Each path below is one point turned by a fixed rotation once a step. After each direction that follows a path, write how fast that rotation turns it, in degrees a step (0 if it stays still).
Each turn is a multiple of 5 degrees from 10 to 175, or 0.
Each row of a path follows its step; steps can be skipped.

step 2: [3, -3, -2, -1, 4, 1, -2, -2, 10, -19, 10, -3, -14, -10, -4, 14, 2, -9, 6, -10, -2, -5, 7, -5, -10, 3, -7, 12, -1, 11, -14, 1, 0, -3, -6, 3, 6, 5, -3, -1, -22, 0, -21, -2, -6, -8, 5, 1, -17, 3, -19, -5, -3, 1, 1, -15, -4, -15, 6, -6, -6, -10, -2, -4, 12, -10, 5, 2, -7, -5, 12, 2, 9, 8, -5, -7, -7, -3, -11]
step 3: [10, 18, 2, -22, -11, 6, 4, 5, 12, -9, -8, 3, 2, 3, -7, 5, 7, -1, 2, -2, 5, -16, 6, -7, -9, -7, -10, 5, 3, -2, 3, -6, -2, 2, 2, 5, 12, 10, -15, 2, -4, -15, -5, 2, 18, -12, 13, -5, -8, -2, -9, -15, 7, 1, -14, -8, -15, -4, -5, -3, 5, 1, -14, -14, 4, -12, 5, 8, -6, -1, 7, 1, 6, 5, 8, 3, -3, 4, 0]
step 4: [-5, 15, 4, -10, 24, -3, 5, -10, 24, -10, -2, -6, 5, 6, 2, 7, 4, -7, 4, -3, 5, -6, 11, -5, -11, 5, 5, 13, 3, -3, -1, -4, -1, 12, 18, -2, 4, -4, 12, -5, -13, -6, -2, 2, -6, 0, 9, 2, 13, -4, -9, -6, 9, 2, -7, -7, -6, -7, 3, 1, -8, -13, 2, -4, 4, -14, 2, 3, -11, -6, 15, -4, 5, 2, 12, -11, -3, 3, -10]
step 5: [0, 8, -9, -6, -3, 3, 8, -1, 22, 0, -10, 5, 0, 1, 5, 10, 7, -5, 2, 4, -9, -11, 6, 4, -10, 3, -9, 4, 7, 5, -5, 13, 4, 0, 0, -3, -17, -10, -8, 4, -9, -3, -21, -6, 8, 6, 15, 5, -3, -15, -10, -8, -2, 1, 3, -11, -11, -9, -19, -6, -8, -15, -5, -2, 6, -15, 1, 5, 0, 2, 4, 10, -4, -5, 0, 4, -13, 15, -7]
step 9: [13, 10, -4, -10, 9, 4, 19, 5, 15, 1, 3, 9, -2, 3, 6, 15, -3, -10, 1, 4, -1, -1, 4, 6, 2, -6, -8, 7, 3, 1, -6, 14, 9, 14, -5, 3, 6, -2, -7, 10, -19, 1, -12, 9, 10, -13, 5, -8, -14, -13, 11, -10, -8, 5, -7, -8, 0, -10, -1, -9, -1, -3, 10, -4, -7, -4, -5, 9, 0, -3, 4, -2, -2, -12, -17, -5, -11, 11, -6]
step 14: [-10, 5, -9, -10, 8, -1, -6, 0, 5, -16, 1, 3, -10, 7, 6, 5, 5, 8, -11, -4, -8, -10, 3, -6, -8, 1, -7, 11, 11, -10, -6, -1, -4, 15, -15, -5, 9, -2, 0, 1, -4, -8, -22, 8, 12, 1, 9, -2, -5, 18, -2, -3, -7, 16, 3, -11, -20, -6, 0, 1, 8, -17, -5, 2, 7, 2, -6, -2, -8, 0, -5, 0, 11, 5, 4, -12, -1, 3, -6]
step 21: [10, 11, -4, -20, 15, 10, 5, 3, 12, -3, 1, 5, -17, 3, -3, 12, 7, 1, -11, 1, -4, -6, 16, -14, 10, -8, -10, 17, -4, 5, -4, -2, 10, -12, -4, -4, 3, -5, -15, -3, -9, 5, -9, 6, 1, -10, 5, 8, 2, -3, 7, -12, -12, 8, -2, -9, 7, 3, 11, -11, 4, -13, -12, 6, 4, -5, 0, -9, -4, -2, -6, 4, -5, 11, -6, -2, -8, 11, 0]
[-2, -1, 4, -2, -4, -3, -1, -1, 0, -5, -1, -1, 1, -2, -1, 0, -1, 1, -3, -1, 2, 0, -3, 1, 0, 0, 3, -3, 1, 2, -2, -2, 2, 1, -2, -1, 1, 2, 0, -1, -1, 0, 0, 1, -1, -1, -2, 1, -2, 2, -2, -2, 1, 0, 3, -3, -3, 4, 0, 0, 0, -1, 2, 2, 0, 3, -2, 0, -2, 2, 1, 0, 4, -2, 2, -1, -5, 1, 2]	25
[1, 0, 0, 1, -4, -1, 1, -1, 0, -1, 2, 0, 0, 4, -3, 3, 0, -1, 1, 3, -2, 0, -2, 0, 0, 1, 2, -2, -4, -1, 0, 1, -3, 3, -1, 3, 2, -3, 4, -1, 1, 3, -5, 0, 5, 0, 1, 2, -3, 2, 2, -1, -2, 1, 0, -1, -2, 1, 2, -1, -2, -1, 0, -1, 0, -1, -2, -1, 4, 1, 1, 2, -4, -1, -2, 1, -1, 2, -2]	160
[-1, 2, -2, 1, 1, -1, -4, -1, 0, -4, 2, -1, -3, 0, -1, -1, -2, -3, -4, 0, 1, 1, 2, -1, 3, -4, -1, -4, 0, -1, -2, -2, -1, -1, 2, 1, -1, 0, 1, 3, -1, 2, 1, 0, -2, 2, -1, 0, 1, -1, -2, -2, -1, 0, -1, -1, 3, -3, 4, -1, -6, -2, 1, 1, -1, -1, -2, -4, 0, -1, 0, -1, -1, 2, 2, -3, 0, -3, -3]	175
[-1, -2, 2, -3, 0, 1, 3, 2, 1, 3, 4, 0, -1, -2, -1, 4, 3, -2, -4, -1, -6, 1, 1, 0, -1, 2, 0, -2, 3, -2, 2, 1, 1, -1, -1, -2, -1, -3, 0, 0, 0, 0, 0, 0, 0, 2, -1, -2, 0, 1, 1, -1, 4, 1, -2, 2, 2, 0, 2, 2, 1, 0, -3, 0, 0, 3, -4, -2, 3, 0, -1, -1, 3, 0, 1, -1, -1, -1, 2]	10
[1, 1, 2, -1, 1, -2, -1, 1, 1, -3, 0, 2, 0, 1, 2, 1, 1, 1, 0, 0, -2, 2, 1, -2, 2, 3, -1, 0, 3, 4, 2, -2, -1, -2, -4, 0, 0, -4, -1, 2, 0, -2, 2, -1, -2, 1, -1, 1, 1, -2, -1, -1, -2, 2, 3, -3, 1, 0, -3, 4, 0, -2, 2, -1, -1, 3, -3, 1, 0, -1, 2, 0, -4, 0, -6, 2, 1, 1, -3]	90

step 3: [-2, -1, -5, 0, -14, 14, -19, 0, 1, 1, 3, -14, 0, -3, -12, 11, -5, -4, -10, -1, -1, -3, -3, 10, -11, -1, -10, 8, 3, 7, -15, -3, 4, 10, -4, -3, 2, -5, 0, -1, 23, 7, -6, -2, -20, 10, 5, -6, -1, -5, 4, 16, -3, -11, -19, -6, -2, -9, 16, -9, -5, 7, 4, -5, -6, 3, -6, -14, -1, -5, -11, 17, -2, 4, -1, 6, 9, -2, 1]
step 8: [-2, -2, 17, 7, -6, 6, -5, 10, -2, -9, -8, 4, -1, 5, -1, 14, -1, -8, -6, 11, 6, -11, 9, 11, -2, 8, -1, -2, -3, -10, 0, 15, -14, -8, -20, -11, 7, 9, 1, -5, -16, -17, 9, 1, 0, 18, 1, 7, -3, 0, 0, 0, -5, -15, -15, -17, 1, -15, 0, 2, 2, -15, 2, 9, -10, 1, -3, 4, 0, -5, -1, -12, -3, -4, -5, -8, 3, 2, 7]
step 9: [-6, 8, -5, 23, -1, -10, 7, 7, -4, -7, -4, -1, 11, 6, -9, 5, 5, 12, 3, -4, 3, 5, 5, 3, -1, -8, 1, -5, 9, -8, -3, 2, 6, 11, -23, -11, 7, 2, 4, 1, -7, 1, -4, 0, -9, 6, 3, 2, -11, 5, 3, 3, -2, -1, -6, 0, -7, 0, 14, -1, -9, 10, -33, -1, -8, -1, -11, -8, -7, -10, 1, 13, -5, -8, 14, 3, -2, 2, 18]
step 10: [-7, 1, 5, 3, 1, 3, 6, -7, 3, 5, -13, 6, -15, -5, -3, -5, 1, 5, 3, 6, 1, 12, -3, 2, 1, -7, 13, -17, 14, -9, -9, 6, -5, -7, -14, -1, 10, 15, -15, 11, 15, -10, 15, 4, -3, -7, 9, -10, 1, -8, -3, -3, 4, -7, 13, 12, -3, 18, 13, 4, 12, 3, -14, 4, -4, 11, 3, 2, -2, 1, -4, -7, 0, 8, 7, -3, -9, 18, -6]
step 12: [-10, -5, 0, 0, -12, 12, -9, 11, -6, 14, 12, 18, -4, 1, -1, -9, 15, -1, 1, 2, 6, -5, -20, -8, -4, -9, 3, 16, 5, -4, -6, 6, 3, -3, 1, -11, -8, 11, -14, 10, -4, 5, -8, -6, -18, -1, -2, 0, -7, 6, -7, -5, -2, -5, -6, 7, 14, -11, 2, 14, -18, 7, 1, 6, 7, -3, -1, -6, -11, 1, 3, 6, 9, -7, 4, 12, -9, -7, -6]
step 17: [-2, -5, 12, 0, -7, -3, 22, 11, 11, -11, -3, 10, 7, -3, 3, -1, 15, -6, 0, 0, -7, -2, 0, -3, 7, -20, 14, -10, -17, 2, -3, 0, -5, -7, 17, -20, 3, 7, 16, 1, -2, 2, -3, 8, 5, -3, -18, 5, 2, 1, 5, 3, -8, 1, -3, -13, 16, -3, -10, 4, 1, -1, 5, 1, 8, -6, -6, -2, -5, -9, -7, -17, -8, 3, -2, -1, -9, -8, 6]
step 23: [7, -19, -8, -3, 4, 13, -12, -10, -10, 8, -1, 9, -6, -4, -5, -5, -5, -6, -13, 2, 0, -9, 0, 1, -1, -8, -2, 6, -10, -10, -6, -2, -20, -9, 19, -6, -8, 8, 7, 0, -8, 7, -2, 2, -2, 10, -6, 18, 1, -7, -9, -8, 6, 8, -7, -7, 18, -20, 7, 10, 0, 0, 0, 10, 17, -4, -11, 6, 10, -7, -2, 4, 3, 5, -3, 2, 1, -4, -5]
[2, 3, 0, -1, 2, -1, -2, -2, 0, 1, 2, -3, -2, -1, 1, -4, 0, 1, 1, -3, 5, -2, 2, -2, -1, 2, 0, 2, 2, 1, 0, -2, -1, 0, 1, -1, 4, 3, 1, 0, -6, -2, -3, 0, -2, 1, 1, 4, 1, 0, 1, -2, -2, 0, -1, 0, 2, -2, 0, -1, 2, 1, -3, 4, 0, -3, 1, 0, -1, 0, -2, -1, 0, -3, 1, 4, -3, 0, -1]	100
[2, 1, 0, -2, 2, 0, 2, 1, -1, -1, 0, 2, 3, 3, -1, 0, 1, 0, -3, -4, -1, -3, -1, 0, 0, -2, -2, 3, -1, -3, 1, -1, 2, -2, -1, 1, -1, -5, -1, 0, -1, 0, 1, 2, 2, 1, 0, -1, -1, -1, 2, -1, -1, -5, -1, -1, -1, 1, -2, -4, 1, 0, -2, 1, -3, -1, 2, 0, -2, 2, -6, 4, 0, 1, 1, -1, 1, -2, 1]	140
[0, -1, -2, -1, 0, -4, -1, 2, 2, -2, -1, 2, 2, 0, -3, -2, 0, -2, -1, 0, -3, 1, 2, -1, 0, -3, 0, -2, 2, 0, 0, -2, 0, 2, 0, 3, 3, 1, -2, 1, 0, -1, -1, 3, -1, 2, -2, 1, 3, -1, 0, -4, 1, -2, 4, 2, 4, 3, -1, 3, -1, 0, 4, 2, 3, -3, -1, -1, 1, 2, -1, 2, 0, -1, 1, 0, -3, 2, -2]	65
[4, 0, 1, -4, 2, -2, 1, -1, -2, 1, -4, -2, -1, 1, 3, 3, -1, 1, 1, -2, 0, 2, -1, 7, -1, -2, 1, -3, -2, -1, -1, 1, 1, 1, 2, 1, 0, 2, -3, 0, -2, 0, -1, 0, -3, 1, -1, -1, -1, 1, 0, -3, 4, 1, -1, 1, -6, 2, -1, 0, 0, 3, 0, -1, -2, 0, 0, 1, -1, 2, 1, 0, -1, -1, 0, 2, -2, 0, 1]	70
